Where one turn sends some rows of the set: a few examples, then the rows asked:
Pami: [  2  -8  43  -2 -38   7 -13  23  12 -32 -13 -31   2  16  12  10   4 -26]
dorid: [ 12  27   4  -9 -24  24 -25 -42   7 -58 -11 -32   9 -20  25  -5  10 -19]
Tak: [ -3  -7  42   3 -36  13 -10  17  17 -38 -13 -40   5   9  21  11   9 -30]
Kotab: [ 22  10  -5 -27 -57 -23   8 -29  19 -61  11   7 -22 -14  21   0  16 -21]
Rila: [ 23  22  -2  -1 -30  10 -36 -41  -7 -59 -14 -20   3 -18  19   6   9  -7]
zik: [ 34  12  42 -16 -55   8 -11 -15  23 -11   1 -12 -18  10   8 -15  39 -53]
Mupe: [  3 -21   0  -6 -31 -39  11   4  10 -45  17  -6  -5   2  15  -5  28 -36]
Poriz: [ 11 -24  -8  12 -18 -38   7 -16  26 -30  13  -5  -6  13   9   6  22 -35]
noza: [ 22  -5  30  -4 -30  12 -11  23   3 -42 -17 -27 -21  19   5  36  12 -13]
Gitod: [  5  16  22 -28 -55  31 -10 -22  24 -35 -18  -3 -45  24  20   6  21 -37]
Moru: [ 18  -2  28  -2 -30  18  -8  19   6 -51 -18 -35 -20  11  13  38  19 -15]
gizof: [ 19  28   0 -10 -21  26 -24 -42   3 -61 -13 -30   1 -19  23   3  13 -15]
kato: [-20 -11  17 -21 -35   8 -12 -56  18 -25  -4 -12 -14  33  15  -9  34 -47]
bas: [-14  -3  17 -45 -44  10  -5 -30  -8 -51  -2 -10 -29  21  17  -3  48 -37]
rulev: [ -1  14  25 -25 -56  29 -11 -25  30 -29 -18  -5 -38  25  21  -1  18 -42]
Sizig: [ 23  15  13 -37   1   4 -24 -19   9 -32 -20 -36  12   4  -6  -7  -4 -40]
rulag: [ 48  11  30  -5 -45  11 -13 -28  29  -7  -4  -8 -30  18   1   5  40 -47]
suri: [ 19  20  -1   6 -28   9 -38 -48   1 -51 -14 -20  10 -16  19   1   4 -12]
zib: [ 21 -19 -13  -2 -21 -36  11  -3   8 -48  13  -3 -22   7   8  19  33 -25]
sen: [ 18  26   0  -3 -18  25 -26 -49  10 -55 -14 -31   5 -16  22   2   9 -17]
relu: [ 14  21   4  -2 -34   9 -36 -38  -5 -57 -12 -21  12 -21  22  -5   6 -12]
Rapo: [ 30   7 -14  -7 -44 -21   4 -50  34 -46   7   8 -24  -2  15  12  11 -21]
dodam: [ 47  16  34 -23 -54  12  -9 -10  11 -23  -1  -8 -35   9   4   3  48 -43]
kav: [ 35  17   4 -35   7   6 -24 -23   7 -35 -23 -34   1   8 -10   7  -1 -32]
fufis: [ 16 -11  31  15 -23  10 -16   2  24 -21 -19 -29  -6  28   4  30   0 -22]
linu: [ 29  19  10 -46  -2   6 -21 -10  -3 -43 -20 -34   2   1  -6   0   3 -33]
fura: [ 30 -16  25 -35 -24 -17 -19 -36  -1 -29  36 -26   5  13  -1   3  40 -37]
Zufin: [  5  13  19 -22 -51  31 -12 -30  31 -28 -20  -3 -43  28  18   7  19 -39]
vagup: [  0 -27  -3  -5 -23 -38   8  -4   9 -41  17 -10  -2   2   9   5  32 -41]
ralik: [ 11   5   0 -13 -53 -25   4 -43  36 -43  12   4  -5  -8  22 -13   5 -32]
Numu: [ 35 -17  21 -29 -19 -15 -20 -43   3 -26  34 -26   1  17  -4  11  39 -35]
Musu: [ 37 -14  21 -36 -23 -15 -18 -36  -5 -33  35 -25  -3  13  -3  12  42 -32]
Porit: [  7 -29 -10   4 -15 -36   6 -15  16 -35  14  -8  -7   9   4  15  30 -38]
Gelo: [ 15  -9  27  21 -20  16 -14  -4  29 -28 -20 -36  -8  21  10  35   7 -24]
Rese: [ 11 -26 -11  -6 -19 -35   9  -4   5 -46  14  -7 -14   3   5  18  36 -34]
Velo: [  4  -7   1 -24 -27  13 -10 -55   7 -38  -8  -6 -41  34   7  22  45 -30]

gizof turns into sen
linu turns into kav
Where do these go?
Rese turns into Porit
Gelo turns into Tak
Velo turns into kato
Mupe turns into zib
Gitod turns into Zufin
rulag turns into zik
suri turns into relu
fura turns into Musu
ralik turns into Kotab
Pami turns into noza

